(in the rows, 128 means zero)
First come named turns, each shown by rows before and after it. For each pair of rows after them, which turns, in which order, take the first row to the second? The first pair is done for you.
Q_265:
[130 112 113 106 161 149 103 125 166 105  89  95 196  57 133 146 146  87
  99 165 106 126 137  84 157 128 131 115 106  82 164 143 138  90 122 102
 131 139 119 119 128 148 109 145 160] -> [114 110  89 102 152 147 105 115 188 104 107 105 196  63 120 143 150 107
 106 162 126 125 125  87 149 145 131 137 121  85 151 129 141  89 120  93
 136 124 107 112 136 159 116 159 157]
[139 126  87 118 138  74  90 132  66 166 158  87  89 154 151 108 117 168
 130 160 129 117 137 124 166 114 127 119 144 104 150 150 143 109 132 143
 192 110 121 121 130 109 161 128 140] -> [142 129  96 117 143  76  86 133  61 160 156  80  93 147 161 125 120 161
 119 149 125 112 145 130 167 106 139 112 120 111 153 158 137 112 129 152
 183 114 126 116 120 110 161 120 138]
[127 114 125 122 111 105 149 128 140 131 151 137 131 166 111  88 112 109
 121 174 158 174 134 134 145 146 107  95 156 129 122 131 142 134 133 126
 144 139 144 159 155 120 129 105 131] -> [156 129 151 126 130 124 132 150 111 124 126 125 140 139 137 109 124  90
 110 165 132 170 155 137 144 105 124  72 119 128 134 162 124 131 134 142
 132 169 153 146 135 112 122  92 133]
Q_706:
[141 121 164 158 120 141 119 131 151  72 122 131  82 141 152 125 166 131
  97 150 103  97 155 105 152 139  91 123 149 152 118 116 111 125 123 132
 119 143 149  89  96 190 127 112 178] -> [138 117 167 172 134 149 118 138 148  81 117 128  76 142 143 113 163 133
 103 139 113  92 148  96 164 134  85 140 160 149 122 118 121 126 130 126
 123 131 149  97 106 193 130 111 173]
[115 108  86 120  83  86 147 109 165 116 164 126 135 141 110 122 118 132
 104 176 153 143 139 128 129 171 142 103 124 145 118 102 121 119 125 128
 133 141 128 150 127 141 124 117 140] -> [126 117 106 121  87  86 159 110 148 118 149 129 127 133 129 133 134 126
 104 181 145 150 155 124 128 164 138  98 110 153 118 107 117 119 119 116
 121 157 125 147 122 143 118 107 147]
[122 137  98 125 105 128 107 111 103 101 127 122 165 114 149 164 145 126
 102 135 124 106 148 141 114 113 156 106 114 128 108 124 139 109 118 152
 137 135 120 132 111 112 101 143  98] -> [137 144 122 128 124 129 111 118  91  96 118 126 151 117 163 170 167 120
 101 134 121 104 152 135 123 103 147 109 106 128 112 141 129 116 115 140
 122 137 113 139  99 116  97 138 103]
[132 117 155 134 119  98 169 133 113 128 129 147 108 154 125  99 139 104
 122 162 147 156 164 112 131 150  98 124 143 139 116 138 132 127 107 104
 119 154 118 158 133 134 126  97 137] -> [128 110 160 136 129 102 175 132 117 132 128 146  99 156 122  93 129 103
 124 156 152 150 153 108 136 159  92 131 158 128 118 140 144 129 108 108
 130 148 116 155 139 129 135 101 129]
Q_118:
[130 154 160 145 140 139 165 112 118 146 105 153 108 117 138 148 167 152
 122 115 125 126 137 115 151 109 113 147 118 128 132 126 117 126  94  75
 110 124  83 130 127 140 121 108 138] -> [148 145 179 157 163 147 141 143  99 154  90 138 119 131 140 124 138 126
 117 122 104 135 142 124 154  85 112 125 125 117 152 154 129 133 113 104
 129 138 110 139 137 125 121  88 137]
[129 153 155 146 139 133 141 119 122 115 127 149 113 117 162 181 166 121
  97 109 141  88 111 102 140 101 131 124 114 147 115 113 117 121 116 108
  95 139 109 109 115 151 117 116 141] -> [144 151 183 157 165 137 144 145 103 122 124 158 106 135 156 158 152 112
 101 106 142 106 115 106 153  96 115 123 124 148 120 128 127 132 119  95
 103 146 121 126 121 151 112 101 149]
[137 136 151 118 171 138 137 137 121 136 106 123 105 106 128 161 134 135
 123  91 136  97 135 146 127 100 153 141 130 132 137 118 132 148 136 114
 126 123 102  83 149 143 116 145 143] -> [137 134 166 133 176 141 138 150 113 139 103 128 103 106 129 151 131 134
 124  90 133  96 138 143 127 105 148 140 134 133 142 123 129 149 140 114
 135 129 109  87 153 142 115 141 140]
Q_513:
[129 138 139 141 150 125 157 121 127 119 112 146  97 114 141 142 172 126
 112 119 144 125 129 118 149 132 113 139 115 153 137 118 118 136 103  87
 114 123  85 111 120 137 119 124 140] -> [100 119  98 134 124 132 140  97 167 113 138 138 112 119 119 140 155 140
 125 122 157 116 105 121 133 147 121 154 138 148 137  92 130 131 120 108
 135 102  93 113 134 136 131 148 131]
[130 123 133 152 143 146  96 147 113 140 112 120 139 139 126 100  96 126
 128 126 136 124 128 133 151 101 121 130 147 110 146 152 142 132 146 154
 156 123 154 133 139 106 137 122 120] -> [147 145 151 130 137 130 124 133 100 122 101 138 129 113 154 146 142 122
 126 128 123 107 162 126 138  99 134 111 102 131 133 146 118 127 119 134
 117 152 136 119 115 127 116 115 130]
[ 95 138 151 125 151 126  88  97 141 156 117 127 125 126 119 125 110 117
 124 102 113 116 107 127 115 140 156 132 161 120 157 122 111 121 144 137
 134 106 105 127 124 124 137 155  95] -> [113 151 178 130 168 136  96 113 120 162  98 132 121 123 138 117 119 106
 124 101 113 119 121 122 126 123 147 125 148 121 162 138 108 125 139 133
 113 122  95 131 116 133 124 136 107]
[123 126 103 106 117  93 176  66 137 124 116 107 141 128 117 128 117 136
 105 156 172 118 109 127 116 174 105 172 159 114  89  58 111 126 165 122
 100 120 107 116 146 134 132 129 139] -> [131 123 135 137 161 106 171 102 106 143 109 111 138 150 110  89  92 118
 107 147 173 130 108 133 142 150  75 176 184  97 107  94 130 135 173 118
 117 114 121 129 155 124 139 111 136]
Now pairs of rows:
Between the rows of a pair lie 2 to 3 turns.
[110 121 104 128 110 153 101 126 136 124 132 120 133 112 110 147 116 146
 138  98 120 107 110 133 116 121 150 138 131 112 137 125 129 123 130 137
 143  99 141 104 134 135 152 148 106] -> [120 128 109 118 101 142 112 114 126 107 127 128 138  96 124 173 136 144
 131 111 112 108 133 128 114 112 158 114 101 129 134 116 114 116 117 135
 124 126 127  99 118 142 144 140 115]
Q_706 then Q_706
[ 61 133 125 112 174 181 132 118 115 133 156 161 111  95 122 132 134 221
 116  79 134 106  70 109 144 145  97 166 201 120 106 151 147 110 123 121
 155  92  99 114 128 162 169 150  96] -> [107 155 188 106 206 170 155 142  74 127 111 169 104  88 173 149 167 194
  93  84 117 118 118 105 159 109 107 128 151 137 114 194 124 111 103 113
 104 148  92 108  99 164 137 100 122]
Q_118 then Q_513
[ 61 178 116  90 120 154 139 133 110  96 103 143 144  76 205 139 130 118
  84 169  91 100 145 136 158  83 150 114  92 142 152 170 105 140 104 113
 111 174 114  99 102 120  97  93 128] -> [ 12 148  44  91  78 157 134 103 166 107 152 137 148  94 152 122 109 156
 106 165 125  91  88 135 139 132 138 162 151 131 143 124 135 147 112 118
 155 114 112 117 132 120 126 141 108]
Q_118 then Q_513
[107 137  97 140 128 142  91 113 117 118 139  85 164 107 134 145 112 112
 110  99  84 116 119 146 105 100 182 111 116  96 146 121 119 124 154 179
 157 106 138 106 127  98 138 128 105] -> [136 161 180 171 185 141 145 139  86 142 108 127 111 132 155 122 170 121
 117  71 111 103 142 111 130 100 125 148 118 113 140 144 118 139 124 108
 114 118 115 112 128 123 114 116 126]
Q_118 then Q_513 then Q_513
[120 139  90 104 101 114 115 111 130 100 121 107 149  90 133 154 120 121
 113 155 116 117 133 137 104 116 159  97 110 131 117 121 104 125 145 155
 123 138 149 114 107 111 131 132 133] -> [123 143  88  90  90  98 134  93 138  97 131 119 136  94 130 155 137 120
 114 156 125 122 138 127 100 134 150 109 108 144 110 115  98 119 132 132
 108 142 136 119 102 125 125 139 142]
Q_265 then Q_706
[119 161 138  95  53 114  90  63 155 108 141 124 158 117 117 136 101 145
 121 151 144 197  69 137 119  99 192 132 148 165 100  91 162 129 135 173
 107 164 129 148 122 111 163 101 128] -> [118 148 146 112  75 118  80  86 147 122 139 113 155 135 110 107  87 143
 120 153 147 215  65 137 129  92 180 130 175 154 112 106 172 131 146 176
 121 153 147 156 134 105 166  84 117]
Q_706 then Q_513
[130 133 131 110 105  99 153 125 127 129 120 150 115 147 120 134 153 128
  97 147 135 152 137 125 120 135 137 117 110 149 130 118 124 120 117 108
 105 144 110 131 122 151 104 120 125] -> [124 119 114 116 111 113 114 148 114 146 117 127 138 148 114 113 103 114
 102 144 119 166 118 141 111 114 149 102 132 124 147 135 138 120 144 147
 138 132 144 131 137 122 129 117 107]
Q_513 then Q_513 then Q_118
[120  95  87 116  75 124 106 111 184 134 127 150 137 180  86  55  91 167
 147 224 147 214 110 125 116 155 135 102 198 150 146  99 147 169  98 176
 220 162 156 180 157 160  94 132 143] -> [115  95  86 118  68 117 125  95 197 128 126 158 127 175  82  71 112 176
 152 225 160 206 110 114 118 171 121 117 202 154 130  84 147 169  92 156
 208 151 141 175 153 177  91 142 149]
Q_118 then Q_118 then Q_118
[111  82 137 136 175 151 100 137  88 138  97 117 144 110 120 141 160 122
 140 119 103 122 129 157 155  82 141  78 131 129 144 203 155 118 143 137
 150 155 132 148 141  97 171 140 118] -> [107 101 146 127 169 139 149 108 107 125 100 149 121 102 125 171 223 152
 138 113 131  95 137 135 157 110 126 106 115 150 119 177 134 119 108  81
 114 155  92 137 133 132 161 157 122]
Q_513 then Q_118 then Q_706
